Families of rows that turns and mirrors carry onto each other, the same ones carrying the whole set onto itself: the rest of each named row's family, in list order
5 families of 4 rows
J_490: [  6.5 -10.3 -19.8   2.6  -0.3 -22.4  -6.1 -12.7  -0.3  10.5   3.7  -4.7
   6.4   5.7   1.2   3.8   4.5   5.0  21.6   2.9  15.2  -3.7  11.3  -7.2
   9.8  10.6  -4.4  -6.3   7.4 -28.0   0.6   9.5   0.1  15.5   2.3  -1.7
  -2.4   1.9  -3.2  -6.5 -11.7 -12.5  -4.7  12.4  -4.5 -33.5   2.3   2.6
   1.8]
J_761: [  2.5   6.9   6.9  12.1   2.3   1.3 -10.8  -6.2 -13.6  -3.6  19.3   5.3
   1.4   4.1  -6.9  13.6  -8.6   4.0   5.5  10.8 -19.0  -3.3 -19.7  -2.1
  -8.9  15.1  10.4   8.2  -9.1 -10.4  11.0 -18.7   7.0   7.6  -8.4   4.5
  -3.3  -2.6  11.3   1.0   1.7 -12.0   8.0  16.6  16.5  12.8 -14.8 -19.2
  -5.4]
J_629: [ 11.4   4.3  -4.8   4.4  -0.2 -17.5   6.5   3.8  -6.4  -1.7  15.5   8.7
  -2.8   7.1  19.4   8.8 -16.3 -14.3  12.0 -12.7  20.7   0.9   6.2   5.2
 -11.4   3.7  -1.7  -7.4  -7.0 -17.9   3.2  17.2   2.0  11.3   8.8   2.9
   2.7   9.0   8.1  -3.3  -7.3  -0.9 -17.5  23.4  -9.2 -15.8  13.2 -10.5
   5.1]
J_910: [  3.5  -1.7  10.9  18.4  15.7 -18.4 -26.2   0.8  -1.8  -1.4   5.6  -0.3
   2.1  -0.6 -13.3   4.6   5.3  -6.1   0.3  -6.2 -15.1   5.7   0.8  -8.7
  -2.0   2.2   5.7  -2.3  -2.7   8.3  -9.8 -20.7  13.4  13.9  -5.1   0.2
  -7.9  -4.5  -7.0   0.5  -5.8 -22.3  -1.7  -9.6  24.9  -0.4   6.7 -28.9
  -4.0]
J_689: [  7.0   6.6  -0.3   0.2  -0.4 -11.4   4.3   1.7 -12.8  -4.3  17.2   1.1
  -5.3   7.2  14.6  11.1 -13.8 -13.4  13.2 -10.2  26.0  -3.1  -1.5   2.7
 -15.0   3.6   0.0 -13.2  -8.9 -17.5   4.4  12.5   3.1  11.6  13.2   3.2
   4.5  11.5   3.3  -3.6  -3.4  -8.1 -25.4  12.6 -11.6 -20.4  19.4 -14.0
   6.2]
J_448: [  3.7   1.1   6.0   7.9   3.0  -4.5  -8.7   0.2 -17.1  -3.7  16.6   7.2
  -4.4   3.2  -5.3  16.8  -8.2   4.1  -9.4  11.1 -23.3  -2.4 -14.5  -2.8
  -7.1  11.6   4.5   6.1 -13.1  -5.2   8.3 -20.4   5.5   8.2  -4.6   8.5
  -5.5  -8.6  11.0  -4.9   0.3  -4.3   2.0  12.3  14.9  16.6  -8.6 -21.5
  -6.1]
J_190: [  4.2 -14.9 -18.5   3.7  -2.8 -16.4  -6.4 -19.2  -4.8   3.0  13.6  -3.7
   3.5   1.6   5.0   3.6   1.5  11.5  24.8   3.8  14.3  -3.6   8.5  -6.3
  10.5   6.8  -5.0  -6.1   6.1 -23.7   5.4   4.9   6.3  16.4   2.1  -0.7
  -2.3   5.7  -7.0  -6.3 -10.3 -11.9 -12.4   8.1  -9.8 -35.1  12.0   3.5
  -6.6]
J_773: [ -0.2   0.2   5.6   7.0   4.0  -6.6  -7.4  -0.6 -14.9  -4.0  22.1   0.3
  -2.0   4.9  -4.6  11.9  -5.3   9.3  -5.5  12.0 -17.5  -5.7 -18.6  -7.3
  -5.8   9.8  -1.4   9.4 -15.1 -11.1   1.7 -12.3  10.1  15.4  -5.1  10.3
  -7.1  -0.9  11.8   3.3   3.1  -5.8   9.1  11.9  19.8  16.5  -6.5 -24.2
  -9.2]
J_986: [  3.0  -2.5   2.5  13.8   5.1  -4.1  -6.6   1.0 -16.3  -0.5  18.6   6.2
  -2.4   3.4 -10.2  14.3  -8.1   3.2  -1.3  13.7 -16.8  -3.2 -15.1  -0.7
 -11.5  10.6   3.7   4.7  -9.9  -5.8   7.2 -12.4  11.3   9.5  -9.6   6.0
  -8.2  -8.4  11.5   0.2   1.3 -10.1  11.9  18.6  16.0  14.7 -13.5 -19.9
  -8.9]
J_767: [  7.2   5.1  -4.9  -0.5  -3.2  -8.8   2.1  -0.6  -7.3   3.2  13.4   6.2
  -4.7   5.0  15.3  11.5 -17.9 -10.7  12.8 -11.2  25.5   4.3   6.1   8.4
 -14.1   1.3  -1.1  -3.7  -8.3 -21.4   6.9  14.6   0.7  19.2  11.5  -3.1
   3.5   9.8   5.8  -3.4   0.3  -7.6 -17.9  20.3 -10.7 -18.0  17.4 -11.5
   3.5]
J_95: [ -0.4  -0.1  10.0  13.0  12.5  -8.3 -26.6  -6.5   1.4   2.9   5.0   4.4
  -1.9  -0.8 -11.2  -2.8  -1.5  -2.3  -4.1 -11.1 -20.6   2.8   0.1  -7.3
  -1.4  -0.6   3.6   2.2  -2.0   5.5 -10.9 -22.9  15.5  12.8  -8.9   2.3
  -6.4 -10.0  -6.0  -0.1 -12.0 -25.4   0.8  -8.2  19.1  -0.6   6.4 -18.0
  -6.0]
J_734: [  5.2  -4.5 -20.0   0.1  -5.9 -15.8  -8.3 -13.8  -5.8   5.7   9.2  -1.1
   2.2   1.5  -1.3   7.4   6.8   6.5  14.6  -5.5  16.1   1.4   8.6  -9.0
  11.2   7.9  -5.6  -9.3   5.8 -28.6  -1.8   2.5   5.3  14.1   3.6   3.8
   4.5   2.2  -6.0  -7.2 -12.2 -13.0  -9.1   6.6  -7.9 -46.1   5.0  -3.2
  -1.2]
J_542: [ -0.2  -2.9   9.3  17.9  16.6 -11.8 -29.3  -8.1   5.1   0.7   6.8   5.1
  -2.9  -3.8 -16.4  -7.4  -0.8  -0.3  -3.2  -5.2 -16.3   2.7   0.6 -11.2
  -6.3  -2.1   5.7  -3.3   1.3   5.1 -11.4 -21.4   6.0   9.5 -11.0   0.1
  -7.5  -6.4  -4.6  -5.9 -12.7 -23.0  -3.9  -1.5  20.1   1.9   5.7 -19.6
  -7.4]
J_974: [ -2.0   4.4  15.8  13.6  13.2 -15.0 -25.3  -6.4  -5.3  -0.3  14.7   2.5
  -3.6  -1.6  -6.2  -4.6   3.6   2.4  -2.8  -8.6 -16.1   1.6  -0.5  -7.5
  -4.5   0.4   7.2  -4.8   2.7   5.2  -5.1 -23.5  11.0   7.4  -4.8   6.9
  -8.1  -2.8  -7.2  -1.6  -9.9 -25.9  -2.1 -13.8  23.5  -0.3   8.3 -23.0
  -3.4]
J_373: [ -2.1  -1.3  14.7   9.2  13.2 -11.0 -21.9  -2.3   2.2   5.1   7.3   3.2
  -2.4  -1.8 -11.3  -4.2   5.4  -0.3   0.7 -11.1 -15.5   8.0  -4.7  -3.9
  -7.1  -2.9   7.5  -0.6   4.1   2.6  -6.6 -21.7   8.6  -1.7  -8.3   3.9
  -8.5  -5.9  -5.3  -0.7  -7.4 -27.4  -4.9 -12.2  21.0   1.5   2.8 -22.9
   0.3]
J_451: [  8.3  -1.1  -1.4   5.2   3.1 -18.5  10.4   1.1 -12.2   2.1  18.0   2.8
  -3.0   1.9  12.0  12.1 -20.1 -16.0  14.6  -4.9  29.7   6.9   7.3   5.8
 -13.9   3.0  -0.4  -9.3 -10.6 -15.8   8.3  11.5   2.2  11.5  10.3  -0.9
  -0.7   6.0   9.1  -7.8  -4.8  -6.0 -16.4   9.1 -10.1 -18.2  17.4  -8.2
   6.6]
J_811: [  4.9   0.4 -19.1   2.2  -4.1 -14.2  -2.8 -20.8  -5.2  11.2   5.6  -0.4
   5.5   4.3   1.5  -1.2   7.0   1.0  19.8  -2.8  16.1 -12.2  10.7  -9.5
   9.1   8.0  -5.7  -7.3   4.6 -27.2   0.4   6.5  -1.6  18.4   0.8   2.8
   1.4  -0.5  -6.4  -8.4  -9.2 -11.9  -6.2   6.5  -4.8 -34.4   0.4   4.1
  -1.4]
J_400: [ -2.4   2.3   6.7  12.2   6.3   1.6 -13.2  -2.6 -25.1  -2.7  20.0   5.0
  -4.3   2.8  -5.5  14.5  -7.3   6.3 -11.6   9.3 -17.0   3.1 -13.5  -1.7
 -10.2  16.7  10.1   7.8 -13.5 -14.0   5.0 -15.6  10.6   9.4  -2.0   8.2
  -5.3  -3.6  11.3  -3.0   2.4 -12.4   5.8  13.1  11.0  17.8  -9.5 -22.8
  -7.3]
J_469: [  5.7 -11.4 -20.2   2.8  -5.6 -17.9 -11.7 -12.8  -0.4  11.8  12.0   0.4
   2.1   0.6   2.2   4.6   6.9   3.1  21.0  -0.2  14.4   0.1  10.7  -9.4
  10.4   4.9  -5.4  -9.9   4.4 -30.7   2.5   5.9  -6.8  14.4   2.5   0.5
   2.2   1.7  -7.1 -10.0  -9.0  -8.7 -16.6   5.0  -9.5 -36.5   5.2  -4.3
  -0.2]
J_807: [ 10.4   3.8  -0.3   2.7   0.5 -13.2   7.2   2.7 -14.4  -1.0   9.2  11.5
  -1.0   5.5  13.4  11.8 -14.5 -10.5  10.6 -14.0  24.7  -5.5   2.2   7.3
 -15.3   3.7  -3.3 -11.7  -7.1 -17.2   6.8  16.7   3.9   8.1  10.0   0.8
   3.3   4.9  -2.6  -6.5   3.3 -11.0 -26.4  14.7  -5.3 -19.2  13.5  -8.8
   9.6]

Which other rows belong to the same family as J_773? J_910, J_190, J_451
Which other rows belong to the same family as J_761? J_373, J_811, J_807
Which other rows belong to the same family as J_629? J_734, J_542, J_400
Which other rows belong to the same family as J_95? J_448, J_767, J_469

